128 stands for zero in the data rows.
Some points:
[147 117 101  80  56 129 149 151 169  31 138 134 125 145 141 179 107 149 180 121 157 120 107 164 147 108 114 101 122 151 189 189 161 131 117 110 156 127 179 149 156 157 124 118 121]
[148 131  92 176  76  76  93  87 132 164 121  85 105 152 110  92 132 114 191 105 155 119 106  95 124 104 162  96  64 159 103 127 110 190  80 127  90  62 159 129 135 148 146 168 173]
[177 124 190 118 157  95 151 158 128 131 119  85 109 133 185 134  71 137  70  81 135 125 140  99 123  93  79 123  71 169  79 133 143  96 148 148 174 138  73  85 137 159 162 129 146]
[114 144 153 153 117 114 103 122 112 176 140 155 160 162 137 120  59  88 164 131 174 139 109 134 106  89 138 155 152 139 121  90 119 147 190  84 150 146 102 113 124 193 180 115  98]
[ 88 107 171 157  69  49 132 117 120 130 111 155 145 145  70 142 117 148  83 136 107 176 143 140  85 166  99 126 143 124 113 179 100 133 125 157 127 122 152 163 134 118 114 166 110]
[126 173 146 126 172 181  78 136 109 108 169 122 140 118 151 103 109 140 159 105 126 134 164  52 120 140 129 151 107  68  75 205 198 157 154 165 144 117 187 114 117 135 112 124 115]
[136 125 102 129 166 117 181 132  88 159 120 124 179 132 151 101  98 176  79  96 132 139  71 121 125 182 111 104 145 169 128 147 147 102 158  73  68 166 155 172  97 144 143 114  95]
[119 206 102 112  92 108 133 121 176 139 165 138 109  36 107 143 155 121 156  93 146 124 143  93 123 107  87 134 116 150 143  98 147  94 142 128 122 197 111  88 155  81 136 177 131]
[132 143 129 153 125 165  94 104 126 145 164 107 138 152 122  77 180 126 108 105 137  74  91  99 101 129 157 136 170 103 146 100 149 155 133  74 138 161 156 161 166 108 192  70  97]
[148 128 134  97  76 112 104 151 121 182  77 144 195  81  93 124 130 154 112 132 143  88 158 149 179  97 133  80 159 168  80 150 139 198 143 168 125 179 165  82 110  92 114  71 133]
[124 115 141 146 136 131 116 154 147 120 145 100 158 148  81 143 130 174 172 156  82 144  69 129  86 109 147 108 131 174 142 169  75 132 112 135 187 135 127 110 145 103  94 109 124]
[115 117 108 150 134 172 156 100 102 115  86 132  95 168 136 115 102 229 119 161 188 128 117  90 124 133  96 118 185 127 111 121  96 110 160 140 113 110 143  92 135  68 137 144 208]
[ 77 147 122 145 114 166 155 191 147 102  88 153 160 189 164  89 130  75 146  90  91 113 133 154 150  93  89 135 119 139 175 107 150 135 159 116  78 114  57 112  97  84 155 121 137]
[105 102 119 147 215 128  83  99 153 119  91 198 145 110 149 126 120  81  94 148 117 127 166  66 127  59 107 120 129 114 166 145 103 122  58 134 151 149 145 207 132 111 148 140 135]
[115 113 133 187  99 206 114 174 108 145 166 212 122 110 133 101 147 134 135 116 144 131 121 145 153 123 117 144 107 162  80 107 100 105  53 119  94 127  95 131 132 192  46  95 132]
[152 109 113 180 101 130 139 130 200 128 110 144  87 150 117 120 155 110 152  87  96 208 172 109 146 167 200 162 128 160  59 122 144 115 153  94 105 116 152 142  86  57 120 145  68]
[113 126  88 115 115 164  85 129 130 169 151  79  86 155  61  80 150 125 120 121 132 165 118 173 140  70  83 102 177 140 143 174 160  52 142 147 160  90 137 133  96 176 146 157 104]
[162 104 122 133 122 128 134 180 166 153 130 124 145 202 103 182 195 158 121 144 180  53 147 108 103 128 135 180  93  76 110 112 124  67 121 136 148 131 150 158  95 153  82 109 127]
[138 122 104 115 162 110 126 125 119 126 124 147 167 140 160 130 187 120 134 131 175 114 166 130 123 132 196  86 175 101 107 196 106 149 138  70 152 192  62 109 150 167 119 208 127]
[138  92 118 113  94 110 118  76 159 110 128 179 155 104 103 130  93 126  87  80 155  52 102 128 111 129 186 151 114  63 120  95 120  62 130 155  89 122 140 117 123 142 137 128 160]
[ 87 129  77 184 102 203 170 185 152 149 131 129 138 125 151 148 144 144 113 128 105 138 170 100 109 102 151 129 124 108 141 113 110 181 103 174 143  97 136 117 189 192 183 139 123]
[ 81 145  85 163 162 123 154 135 176  84 170 103 115  92 132 128 138 160 115 151 115 117 148 155 134 167  72 110 124 107 108 139  84 115  99 104  52 130 124  71 171 178 128 120 118]
[152 123 128  93 118 163  92 102 137 136  59  91 146 114  98 158 184 106 107 187  65  82 133 137 168 110 112 172 119 148  77 161 115 158 169  52 112  97 105 133 132 126 146 130 184]
[151  75 127 103 123 176 187 156  90 134  92 155 129 113 102 135 105 121 118 150 153 158 162 156  99 139 110 163 120 115 121  83 126 114 113  84 147 130 145  61 170 108 138 193  67]
[ 90 101 133 135 153 141  94 154 106 161 167  76 108 115 105 135  95  73  93  95 172 104 185 149 150 212 134 157 124 132 200 155  52 169 173 149 111 171 101 160 105 104 108  96 145]
[194 155  82 112 102 100 173  82 184 134 148 158 150 152 148 101 113 102 113 144  91 142 125  99  84 116  98 187 171 160 108 174  69 150 161 154 126 131 121 163 122 136 106 112  95]
[114 159 114  60 111 172 112 115  92 142 101  95 140 134 119 138 112 112  98 164 145 174 118 113 111 155 137 118  70 157 165  94 127 137  74 104 140 163 157 147  92 154 156 132 152]
[ 71  74 140 105 101 105 131  86 109  63 136  62 151  89 138 106 197  98 116 117 121 121 121 133 104 107 102 151 141 122 112  99  88 163 151 143 154  65 161  98 111 156  90 127 107]
[137 218 142 103 143 138 163 175  57  99 109 137  74  76  97 157 154 123 167 132 111 150  96  87 125 104 159 145 159 103 140  96  95 127 185 111 116 103 155 168 144 151  96 123 171]
[111 126 163 137  86 175 151 113 157  88 143 108  91 126 147 129  89 106  71 140 145 180 124 130 159  66 184  62  99  51 121 130  73 134 142 110 100 175 146 152  97 139 105  92 135]
[177 112 142 176 150 105 176 111  85 126  73 117  98 104 147 151 172  77 195 108 169 118 125 144 115 103 124  72 116 103 135 169 123 137  99 128 105  70 120 119  83 100 129  79  96]
[153 122 129  80 107 161 130  59  91  99 160 193 113 108 162 131 173 189 135 109  77 106 136 186 148 167 136 104 146 147 113 116 113 149 141 151 157 114 103 165  75 149 157 151 110]
[120  89 108 160  91 138  64  54  84  86 126 178 106 159 156 145 127 121 146 126  94 149 121 142  87 130 108 138  88 136 146 133 151 112 188 134 168 159 123  65 136 109  75 131 136]
[154  96  77 142 106  31 108 201 117  65 151 141 103  95 114 113 110 109 117 162 142 150 187 113 106 137 185 135 179 154 133 115 115  99 120 102 153 110 121 109  75 109 179  94 148]
[138 125  90  80 158 134 154  97  94 157 194 133  60 184  95 181 164 125 109 119  79 124  79 102 100  98 144 100 112 133 134 114 103 147 112 177 140 128 107  73  99 103 132 156 112]
[101  98 221 139  78 130 121 188 102 125 141  89 156 164 169 163  92  91 180  86  84 104  88 101 150 135  95 126 197 123 110 105 129 116  85 134  86 152 122 157  97 133 148 205 147]
[114 129 180 171 117 152 171  62 124 134 126 107 109  71  99 106 122 185 156 130  79 105 137 142 172 112 160 187 140 141 166 150 124  89  80 118 152 173 120 113  96 136 176  96 128]
[ 38 158 164  83 140  88 149 156 156 165 149 163 116 147 162 129  80 105 136 156 124 114  65 152 131 108 152 153 148 163 122 141 130 122 120 147  89  77 129 104 133 104 167  95 123]
[153 139 118 106 181 123 149 117 131 121 130  99 169 144  93 113  84 150 167 152 106 132 163 226  96 134 172 148 139  75  97 150 160 147 129 152 116 122  76 120 134 104 124 150 187]
[195 118 149 136 128 142 154 146  88 137 150 155  94 110 104  38 130 113 119 140  85  74 184 132 107 114 114 105  83 116 194 141 137 120 156 158  94 113 183 120 185 131 136 197 126]
[131 172 114 132 113 142  67 155 152 129 110 126 149 101 140 155 115 158 112 165 111  88 116 119  48 147 119  53  72  53 124 117 129 113 137 156 124 134  95 155  89 111 131 143  84]
[124 119 105 117 143 118 110 120 149 224 119 112 104 118 209 155 113 142 139 138  84 152 166 158 105 121 122 162 160  85 174 103 156 137  87  96  82 122 175  68 102 180  66 116 138]
[114 111  68 176 172  80 170 129 124  94 133  99 136  99  98 119  83 169 123 117 108 121  81 114 201  90 109 156 128 123 156  59 161 193 142 119 165 148 125 149  82 115  72 175 115]
[197 131 107 170  64  83 110 127 117 100 114 103 146 149 163  63 151 103 140 142 100 168  80 113 140 140 106 106 140 109 161 121 124 111 122 160 122 118  98 113 155 137  87  87 153]
[142 190 126 184 103 125 147  79 105 109 122  94  86 118 155 173 113 106 109 157 155  83 166 146  71 166 126 156 102 191 127 184 150 136 108 105 138  74 128 144 129 113 114 150  95]
[ 76  74 170 102 162 132 158  92 200 147  95 143 123 100  95 112 148 114 170 137 167 131 109 116  88 158 152 100 110 147 120 120 196 113 189 150 121 144  95 185 146 182 108 146 164]
[156 164 135 164 136 154 132 116 160 156 157 143 120 101 139 149 129 124 117 110 153 161 102 186 131 176  91  95 187 134 132  94 136 124 124 161 243  99 134 143 130 106  99 148 193]
[116 167 157 109 152 126  85 138 155  98  88 165 104 171 100 100 133 189 122 122 160 135 122 112 212 152 102 153 137 141 188 132  64 145 136 140 130  88 118  93  78 180 106 162  85]
[130  83 111  66 137 140 136 112 139 131 159 138 105 159 103 130  89 153 200 101 106 130 178  58 154 157  77  95 152 136 150  99 123 142 111 101 124 119 109 150 166 123 106  74 164]
[148 137 124  98 106 156 111  97 121 136  93  78 167 102 113 133 105 121 100 139 150 125 122  90 160 134 196 120 151 105 136 127 155 102  94 171 104  69  30 127 203 116  62 140  64]
[176 155 195 103 131 121 106 113 150 149 173 111 137 170 163 107 167 131  92 115 167 165 136 144 181 114 123 136  98  90 159 115 127 143 114  84 116 124 171 133 164  84 140 139 146]
[ 97  90 119 109 108  81 119 168  88 144 122 132 102 121 161 130 200 164  80 171 136 141 112 118 136 127 155 155 116 128 147 168 220 149 122 150 116 155  75 151 162 102 125 139 164]
[130 101 165 160 169 108  99 120 124 147 168 140 198  93 117 192 122 159 121 117 104 187 134 113 143 150 116  98 100 119 157  97 138 120 176  62 117  78 112 127 148 135 185  96 106]
[ 90 189 175  96 109 107 152 127 123 128  95 123  82 164  91  44 133 130 129 135 115 122 182 125 108 137 106  98 137  94 102  38 130 161  65  84 167 143 120 131 124 144  95  76 115]
[ 92 114  82 105 119 125 152 150 120 192 121 153 107  96 179  94  88  98 175 188  96  98 119 129 203 158 106 132  69  74  76 137  87  76 136 109 184 114 144 144 152 128 132 139 113]
[ 95 135 127 112 197 118 123 144 144  82 105  91 170 156 197 115 125 106 133  94 100 116 129 143 124 173 189 125 117 204 135 102 121  72 126 161 144 163 197 117 143 123 138 129 122]
[150 121 148 139 141 149 161 110 134  92 202 156 179 153  80 142 126  58  91 225 140 118 121  93 171 153 146 102 117 131 105 121 206 134 107 153  99 116 126  96  88 166 108 134 162]
[ 99 146 149 124 162 120  89 117  84 123 184 126 180 147 150 124 134 141 129 131 161 120 155 175 115  47 123 127 113 161  88  79 107  92 140 130  91 102 135 175 166  77 115 115 102]
[153  88 126  89 174 180  93 165 166  89 132 126 127  63 126  77 108 116 111 100 164 144  57 142  72 137 120 182  97  98 110 159 134 159  89  93 124 126 119 129 116 102 122 122 139]
[101 177  86 121 132 110 139 120 100 126  74 156 160 167  69 154 150  86  98  29 110 157 121 150 175 132 125 149 101  79 105 160 149 129  90 127 137 115 113 140 140 134 146  85 161]
[161 133 130 137 148 132 101 108 107 123 127 104 151 125 139 141 160 119 180 174 196 194 134 126 142 150  91 191 116 103 128  81 112 128 113 203  81 193 137 153 119 148 192 107 107]
[156 101 127 151 177 112  74 149 152 101  73 148  58 132  98 186 109 113  87 147 112  94  96 183 161 139 128 119 173 137  96 117 159 163 146 154 119 169 146 135 201 146 136 109  93]
There is one direction along which these points spread out most. Take the direction at right angles to it along which they spread out most. Then take the direction at right angles to both along which they spread out most. Go by this last direction. For each point below, how far along it does it lie, from 0 to 99? 50 is the average, and the first point above lies past it. One standard deviation of the points above along it is 16.
[177 112 142 176 150 105 176 111  85 126  73 117  98 104 147 151 172  77 195 108 169 118 125 144 115 103 124  72 116 103 135 169 123 137  99 128 105  70 120 119  83 100 129  79  96] 42
[101 177  86 121 132 110 139 120 100 126  74 156 160 167  69 154 150  86  98  29 110 157 121 150 175 132 125 149 101  79 105 160 149 129  90 127 137 115 113 140 140 134 146  85 161] 48
[113 126  88 115 115 164  85 129 130 169 151  79  86 155  61  80 150 125 120 121 132 165 118 173 140  70  83 102 177 140 143 174 160  52 142 147 160  90 137 133  96 176 146 157 104] 48
[148 137 124  98 106 156 111  97 121 136  93  78 167 102 113 133 105 121 100 139 150 125 122  90 160 134 196 120 151 105 136 127 155 102  94 171 104  69  30 127 203 116  62 140  64] 33
[ 92 114  82 105 119 125 152 150 120 192 121 153 107  96 179  94  88  98 175 188  96  98 119 129 203 158 106 132  69  74  76 137  87  76 136 109 184 114 144 144 152 128 132 139 113] 31
[111 126 163 137  86 175 151 113 157  88 143 108  91 126 147 129  89 106  71 140 145 180 124 130 159  66 184  62  99  51 121 130  73 134 142 110 100 175 146 152  97 139 105  92 135] 25
[114 144 153 153 117 114 103 122 112 176 140 155 160 162 137 120  59  88 164 131 174 139 109 134 106  89 138 155 152 139 121  90 119 147 190  84 150 146 102 113 124 193 180 115  98] 67
[130 101 165 160 169 108  99 120 124 147 168 140 198  93 117 192 122 159 121 117 104 187 134 113 143 150 116  98 100 119 157  97 138 120 176  62 117  78 112 127 148 135 185  96 106] 67
[ 90 101 133 135 153 141  94 154 106 161 167  76 108 115 105 135  95  73  93  95 172 104 185 149 150 212 134 157 124 132 200 155  52 169 173 149 111 171 101 160 105 104 108  96 145] 62
[ 97  90 119 109 108  81 119 168  88 144 122 132 102 121 161 130 200 164  80 171 136 141 112 118 136 127 155 155 116 128 147 168 220 149 122 150 116 155  75 151 162 102 125 139 164] 59
[153  88 126  89 174 180  93 165 166  89 132 126 127  63 126  77 108 116 111 100 164 144  57 142  72 137 120 182  97  98 110 159 134 159  89  93 124 126 119 129 116 102 122 122 139] 44
[ 38 158 164  83 140  88 149 156 156 165 149 163 116 147 162 129  80 105 136 156 124 114  65 152 131 108 152 153 148 163 122 141 130 122 120 147  89  77 129 104 133 104 167  95 123] 72
[ 99 146 149 124 162 120  89 117  84 123 184 126 180 147 150 124 134 141 129 131 161 120 155 175 115  47 123 127 113 161  88  79 107  92 140 130  91 102 135 175 166  77 115 115 102] 55
[115 117 108 150 134 172 156 100 102 115  86 132  95 168 136 115 102 229 119 161 188 128 117  90 124 133  96 118 185 127 111 121  96 110 160 140 113 110 143  92 135  68 137 144 208] 56
